In the rows, zero is written as 128.
The same turns and mirrors carry the whole set onto itself, and each row onto the other rows of its family. Which rows share a family with each named row? Give them in list order.
These 16 rows form 4 families of 4 rows each.
Z_356: [126 128 117 109 125 140  93 135 114 130 120]
Z_396: [156 141  97 128 133 146 153 138 148 103 128]
Z_201: [134 157  94 109 138 156 137 122 129 108 153]
Z_28: [162 120 154 122 132 155 111 105 134 135 123]
Z_491: [148 149 124 124 119 128  96 118 135 114  97]
Z_741: [156 116 145 126 138 153 100  98 138 125 122]
Z_858: [154 120 112 111 133 131 129 121 123  75 106]
Z_817: [150 117 126 117 145 126 161  97 133 101 140]
Z_731: [133 160 121 117 123 172 143 119 138 128 145]
Z_530: [111 126 124 106 114 128 124 123 116 116 112]
Z_832: [134 168 119 120 132 168 129 119 124 129 148]
Z_789: [183 157 131 131 139 151 124 129 127 128 124]
Z_813: [110 120 117 110 121 138 122 131 114 108 120]
Z_347: [148 109 115 113 149 111 129 102 125 103 134]
Z_117: [173 125 131 126 149 163 107 109 147 130 142]
Z_70: [153 117 121 126 154 126 156 107 135 112 146]

Which other rows belong to the same family as Z_731? Z_28, Z_817, Z_530
Which other rows belong to the same family as Z_858? Z_396, Z_491, Z_789
Which other rows belong to the same family as Z_117? Z_356, Z_201, Z_347

